Here are some points, each followed by its number:
[ 14 -55   6 -49  19  14   9   7   9  39  37   9   7  16 -17  -9  -5  -9
  15  43  28   5 -22 -29] 0
[ 19  21  37  28  10 -26 -24 -26 -25 -19  42  88 105  28  35  -2 -41 -45
 -56 -21 -48 -17 -22  -9] 1
[-10 -11 -16  10  26  27  23  28  19 -23 -40 -24   6  17   6  -6 -19 -30
 -41 -50 -12   5  21 -11] 2
[ 14  15  61  99  63  33 -50 -26 -15 -31   1 -22 -33 -36 -25 -32 -10 -22
  -9  22  26  13  16  15] 3
[ 13  45  67  53  32  32 -19 -31 -30 -29   0 -12  56  33  39  27  41  25
 -34  -2 -42 -48 -55 -23] 4
[ 37  55  49  45  98 111  67  12 -19 -41 -20 -27 -32 -17 -18 -36  12   9
  17  11 -20 -51 -19 -42] 5
[-21   7  21  13  64  59  -2 -20 -44 -31   0 -56 -35 -45 -44 -19 -11  11
  52  93  26   0  -7 -18] 6
[-41  16 -32 -13  10  -1  -9  -7 -12 -32  12  41  38  48  12   4  16  21
  14  27  16 -17 -52 -28] 7
[-17 -12  25  60  58  49  48  41  24  -5 -30 -33 -30 -34 -43  -6 -34 -36
 -44  -5  -9 -30 -13 -21] 8
[  0 -22  -9   5 -15  -8  21 -15 -21  20   1 -23 -13 -31 -33  29  15 -12
 -15 -46 -26 -39 -37 -29] 9
[ -7 -21 -56  18 -35   7 -21 -38 -24  -5  10   9  -4 -11 -25 -14  25 -45
 -10  -2   7  22  47  13] 10
[ -1  -6   5  -2   1 -13  -4 -20  18  17 -35  -6 -10  25  17  23 -56 -49
  -5 -21  15 -23 -47 -22] 11
[ 22  25  -7   4 -17 -16 -32   6  44  32  21  37   4 -16 -11 -41 -11 -42
  -2  27  22  25 -13 -18] 12
[-50 -45 -29   0   4 -12 -18  -4 -24  12   5 -19  38  31  28  13 -14 -14
 -30 -13   0 -21   8 -11] 13
[-19  12  11  29   4  17 -10 -19 -22 -54 -37 -24 -14  -6 -42 -45 -29  22
  58  31  31  28  31   0] 14
[ -9  -6 -35 -28  -7 -14  -8 -47  -5 -28  27  42  16  40  18  21  18 -18
   4   6 -21 -16  32 -11] 15
[-27 -30 -13  27  -3  15  38   8  28   9  -7  -4 -18   7  10  27  18  -4
 -32 -49 -35 -24 -15   7] 16
[  3  -6  -8 -32 -42 -23 -14 -31  -9 -47 -58 -63 -27   4  39  11   6  11
  16  35   2  -5  -9   2] 17
[-12  -9 -35 -13 -34 -23 -34 -38   7  -7  31  19  42   9  -3   3  -8  22
   5  -6 -47   4  46  14] 18
[-17 -34  -1 -17 -29 -15 -45   0  17  44  21  25  20 -12 -12 -31  -7 -29
  17  35  82  51   3  -5] 19
[ -8   0  10  -6   5  29 -16  -1   9  19  21  42  32  49  25  46 -27   4
 -25 -20 -63 -17 -24  16] 20
[-17 -12 -60 -41 -23 -22   3  33  66  67  53  33  18 -15   3  -2  46   1
  60   9 -19 -23 -25 -17] 21
[ 12  65  77  45  -2   4   2 -14 -17  -7  15  35  42  69  26  -7  -1 -15
 -41 -57 -39 -31 -39 -26] 22
[-23 -25  30  -8  38  49  21   3 -12 -42 -17 -39  20   4   3  26  18  10
 -22  -1  22 -13  33  51] 23
[ 43  73  91  61  68  35   7 -10 -18 -27 -31 -31 -42 -12 -11 -32 -38 -39
  -9 -28 -16  36  14  12] 24
[  3 -23   5  74  51  36  29  26 -28 -26 -31 -29 -31  -4 -26   3 -22  45
  43  22 -16 -41 -26  -1] 25
[-31  -6 -23 -21 -28 -45 -55 -19 -22  -7  65  81  99  99  70  29 -28 -29
 -38 -38 -42 -29 -38 -24] 26
[ -5 -31 -12 -22 -48 -35 -11  -2  32  14   6  56  47  50  76  36  14 -46
 -19  -9 -38 -14 -56 -22] 27
[ 18   8  33  54  46  48  82  29 -21 -21 -32 -19 -17 -33   8  29  13  30
  -5 -64 -19 -34 -45  -6] 28
[ 12   2  30  36 -14  -1 -33 -13 -21 -11 -31 -38 -26 -28 -43 -27 -31  -3
 -31  -8  32  16  27 -19] 29
[ 37 -19  45  19  13 -18  12  30  12  18 -15 -18 -29 -12 -33 -25  -1  11
  21  24  31  21 -13 -12] 30
[-20 -29 -45 -43 -16 -33   9   3  28  18  15   4  11  29  31  60  33  16
 -16  25 -19 -48 -17  14] 31
[-18   3 -31 -37 -15 -24 -36 -47 -19 -19 -29 -13  -9  17  25  19  10  24
  26  27  83  72  23  14] 32
[ -9 -36 -23 -35 -11 -45  10 -23 -24   1 -27 -18 -40 -31   2  30  21  44
  10  21  13  12  22  48] 33
[ 43  38  12 -18  12  16   5  10 -15 -36  -2 -33 -21 -39 -20 -33  -8  27
  41  12 -17 -27 -16  27] 34
[ -9 -33 -33 -17  17 -12 -19  10   2 -18 -33 -46 -34 -48 -25 -24  -4  13
   6  18  11  66  32  50] 35
[ 22  -9 -16 -18  -2 -16 -12 -22 -17  30  52  39  15  37  32  16  -4 -16
 -20 -19 -12 -12  28  24] 36
[ 71  52  79  33  -3   3 -19 -13 -44 -23   5 -17  24  12  44   0  -3 -16
   6  29  15  -9  -3  19] 37
[ -7 -13   2 -22   7 -20 -12 -36 -25 -40  -5 -27  14  31  66  31  11   3
  16  28  -4  -6  17 -19] 38
[ 30  18 -22   5   1  -1  19  46   5  -9 -13 -19 -15 -39 -17 -27 -25 -14
  16 -23   6  29  20 -12] 39
[ 17   9  40   7   8  -6  -6 -21 -26 -16 -34 -53 -21 -13 -25  -6 -54 -45
 -26 -40   5 -29  13  33] 40
[-36 -25  -2 -34 -14 -21 -15 -13  34  47  56  41  39  37  -9   8 -14  41
   7  -6 -35 -54 -34 -11] 41
[-15 -25  -1  48  99 127 120  76  42   4 -23 -41  -9 -17  32  32   1  24
 -70 -39 -20 -49 -38 -30] 42
[ 23  -7 -36 -17  10  10  23  19   5 -34 -28 -29 -42 -33 -25 -33 -26 -49
 -41 -47  -3  19  29  31] 43
[-43  11 -21 -25 -33 -55   7 -12 -42 -18 -33  -5  17  18  63  47  23  18
 -25 -26 -35 -14   0 -23] 44
[  0  -3 -10 -13 -27 -22  -5  10  15  26   3  18  39  18  -5 -34 -16  -4
  -9 -18  13  13  44  19] 45
[-15  10   2 -10   1  19  32  36 -19   9  20  52  89  72  30   9 -18 -23
  15   2 -29 -41 -36 -20] 46
[ -1   0  -7   1 -25 -37 -31 -35 -42 -30 -46  23   3  -6  19  28  14  27
  95  60  73  53  11  -3] 47
[-16 -21 -23  -1  41  84 100  89  38  56  19  -9 -17 -59 -37 -21 -24 -30
 -30   1  13  48  45   6] 48
[ 23  10  39  47  17   9 -18  -7 -13   5 -34 -25 -35 -51  -2 -30 -29  18
  38  73  46  66  24  13] 49
[ -4 -36 -15 -35  10   0  48  43  26  24  34  12   5   2  40  19  25  17
  33  -3 -18 -14 -31  -9] 50
[-46 -15 -28 -27 -47 -34 -28 -17   4 -51 -16  23   5   0  -2 -23 -29   1
   7 -33 -16   3  38  -1] 51
[-12 -12 -43 -18 -31 -14 -45   6  -2  18  25  70  53  86  40   8  23   2
 -26   3 -25 -44 -37 -22] 52
[ -7   6 -24   6  -5  24  -8 -13 -17 -20 -33 -32  -1  33 -27  -5   5 -14
  36  18   1 -24 -22 -14] 53
[ 22  26  86  63  47  -7 -32 -49 -52 -25   6  22   6  37  42  50 -18 -19
 -28 -34 -17 -23 -32   4] 54
[  5  26  -4  15  48  79  86  49  43  27   8   1  -1  10  12  39  33  12
  -3 -49 -48 -34 -72 -20] 55
[ 28  26  11 -22 -19 -16  14  -4  13   0   5  -9 -38  -8 -23 -10 -63  24
   8  43   1  41  29  -5] 56
[  6 -32 -28  -8 -52   9 -30   0 -52 -43 -42 -11  11  50  51  66  93  27
  14 -11  -2  30  20   3] 57
[-24 -19 -25 -31 -29 -19   1  35  38  37  10  10 -40 -40 -24   8  15 -26
  -8  -7  11 -11 -12 -14] 58
[ 34 -39 -32   9  19  63  78 109  75 -19  -5  38  61  47  12   4 -52 -17
 -27 -30 -37 -64 -41  -3] 59
[ 37 -32 -28   3  36  31  -2  12  42  75  66  48   5  13 -17 -47  -5   1
  26  17  17   3  20 -10] 60
[ 16  79 120  73  21  19 -22 -51  -6 -48 -25 -40 -44 -44  -1 -21 -47 -36
 -16   9   6 -32 -23 -13] 61
[ 73  57  38   5  -9 -25 -38  -5  14   9  12  -5 -68 -23 -23 -25 -38 -48
 -20 -32   2  10  31  57] 62
[ 51  74  33  31 -14 -16 -20 -21 -27 -35 -35 -28 -14 -22 -39 -29 -33 -25
 -21 -14 -15  19  26 -21] 63
Which three points above are nearest to each new point, looking only along the 6 directions in which the numbered points spread most? Their numbers follow each, nearest first.
[-18  -2 -11 -25  -9 -33 -22 -20 -16   7  10  14  27  41  38  41   9   8
  -6  -9  -6  -5   2  21] 15 18 13
[-16 -23  -3 -35  -2 -11  12  13   1  -6 -16  12  11  14   9 -37   7 -33
  41  32 -19  51  30 -11] 10 45 0
[ -9  21  60  33  15   3 -12 -20 -14 -53 -48  -2 -23 -48 -52  17  35  72
  60  43  11 -62 -22 -13] 34 25 6
[-29 -43 -46 -50 -34 -11 -31 -11 -40   1  21  46  34  18   6  -9  -8 -25
  -8  -8   5  27   6 -21] 18 15 45
[ -4 -29 -57 -23 -38 -39   4  -6  26  41  44  22  -4   5  12  41  64  15
 -24 -12 -64  -6 -37   0] 31 41 50
[-13  20   8   2  -8  -5 -11 -11 -24 -30  -9 -24 -10  15  56  72  67  23
 -12 -40 -29 -19 -19  25] 44 38 17
[ -6 -24 -28  -5  -1  -9 -56 -11   3  -4 -13  -5 -10 -28   0 -28 -13  11
  -6   0 -39   7 -18 -17] 11 53 56
[ 27  22  38  30  22  -2 -12   8  16  45  -1 -17 -38 -24 -55  -8  29  20
  23  -9 -34 -22 -47 -24] 34 30 9
[ 76  88  60   6  12  42  22 -22 -35 -51 -43 -51  -5 -35 -29 -31 -17 -22
 -40 -31 -17  19  31  -5] 24 63 40
[-32  11  24  53  55  56  16  42  27  12   0  39  16 -22 -39 -42 -24 -27
 -19 -38 -29 -20  -2  21] 8 2 39
[  2   3  35  -3 -25 -15  23   6  14  11  28  19 -13 -16  -3   2   4  22
  56  42  60  53  38  33] 56 19 30
[ 10   3  12  42  12  -7 -12  38  72  77  31  20 -25 -13 -18 -38 -33 -23
 -26 -12  21  16  71  19] 12 39 45
[ 23 -24 -24   7  20 -22   5 -25 -32 -31 -52 -23 -22  -1   2   6   4  19
   5  32  36  50  35 -11] 14 35 32
[ 42  42  -2  27   2  -4 -22 -41   9 -25 -16   3  19  35   2 -26 -32 -23
 -27 -10  -2   8 -10   9] 11 37 63
[-14 -35 -22  -7  -6 -36 -26 -18 -21  42  58  47  31  39  18 -49 -37 -27
  33  45  29  21  31  -3] 19 45 12
[ 10   7  28 -23 -45 -31 -21   0 -22  43   7  32  22  -2 -27 -11 -21  17
  16  83  71  87  49  22] 19 56 32
[ 14  12 -23 -58 -63 -11 -30 -30 -15 -61 -20  13  15  -5  -2 -23 -10  -6
 -27  27  38  62  17  -5] 10 51 32
[-23   3 -28   0  -8 -28 -26 -26 -25 -52 -14  -7  10  39  67  28  16  32
  15  15  29 -11 -34  -4] 38 57 7
[-44 -45  -4 -33  -2 -25  59  62  64  41  21   6  45  25   2  11 -11  -3
  -4  -3 -18 -40 -34   1] 50 41 21
[-37   1   1   3  -9  23  37  40   7  -6  23  15  24 -13  -3 -12  41 -21
 -47 -51 -11 -26 -31 -31] 16 20 11
[ 27  -6 -33 -33   5 -33 -34 -17  13  52  62  15   0  -8 -30 -37 -33  -5
  28  -9  -8 -43 -22  -2] 12 0 58
[  6  -5  14  13   2  10  13   2  19  10   1 -16 -47 -25 -16   2  16  38
  11   0   1  10 -42   4] 34 30 53
[  5  -7 -10 -25  -2 -20 -56 -20 -26 -29 -11 -26 -35 -18  15  25  61  28
  59  80  37   0   9 -33] 47 32 17
[ 27   4 -15   8   9  39  44  23   7 -33 -18 -20   2   6  35  21  24  19
 -19  -2   0  31  13 -22] 23 53 2
[ 49   3   4  21  -6 -31  -5 -15 -26 -22  -3  43  27 -17   3 -20 -25 -15
  36  18  -1 -64  -5 -13] 11 53 37
[-16 -34  25  18  21  64  30  19  10  -6 -23 -28 -11   1 -44 -33  -4 -15
  -4  -5  10  -8  32   6] 39 8 23
[-23  -2  12  10  29  64  72  39  17 -24 -48 -53  -9 -40   8  14  21  34
  39  21  60 -20 -16 -20] 25 6 23
[-39 -37  20  49  58  70  -9  37  -2 -18 -13  33  -9   1  17  10 -40 -26
 -20 -20 -32 -21   4  -4] 2 23 8
[ -4  14   8 -12  -4  10 -10 -54 -25  11 -21 -32 -46 -14  -2  64 127  82
  13  10  -6 -27   9   6] 17 33 53
[  3  -3 -25  25  42  78  71  25  34  -2  20  34  47  17  12 -24   8  27
   8 -30 -16 -23 -10  -8] 59 55 46
[ -2   9   9  12  33  63  47  25   2   3   5 -18 -35 -30 -13 -14 -13 -32
 -24  10  31  40  48  55] 39 43 8
[ 11  63  72  68  29   4  14   3 -13  -9  26  -1  10  25  50  44  12   5
  -9 -19 -27 -52 -24 -17] 4 54 22
[-19  28 -13 -27 -24   9   1  33  19  -6 -16 -19 -40 -43  13 -33 -15 -12
   1  43  69  87  53   9] 35 56 39
[ -7 -30 -36 -33 -35  -2   3  15  21  27  -5 -20  14  10   6   1 -13 -28
 -55 -26   2  -3  11 -15] 45 13 51
[-14   0 -55 -39 -24 -21  -1  25  49  49  44  32  12  -3  19   5  10  -1
   0 -22 -64 -44 -44  -8] 41 21 50
[-18  -9 -36 -42 -44 -17 -37  12 -21  20 -19 -22 -44 -27  26  14   1  24
  18  20  11  16  22  20] 33 17 32
[ 25  10  17  12 -22  20  -6 -49 -30 -24 -39   8  14  12  30  60  40  14
  -6 -49 -51 -37 -39 -21] 44 4 38
[ 42  51  82  29   1 -18 -62 -16 -30 -25 -12 -16  -9 -22  -6  52  40  38
  21  22   9   5  14   6] 37 34 53
[ 71  61  37  19   4 -54 -27   8   6  28   3 -17   0  -9 -48 -19 -30 -61
 -32 -15 -14  32   4 -17] 62 63 40
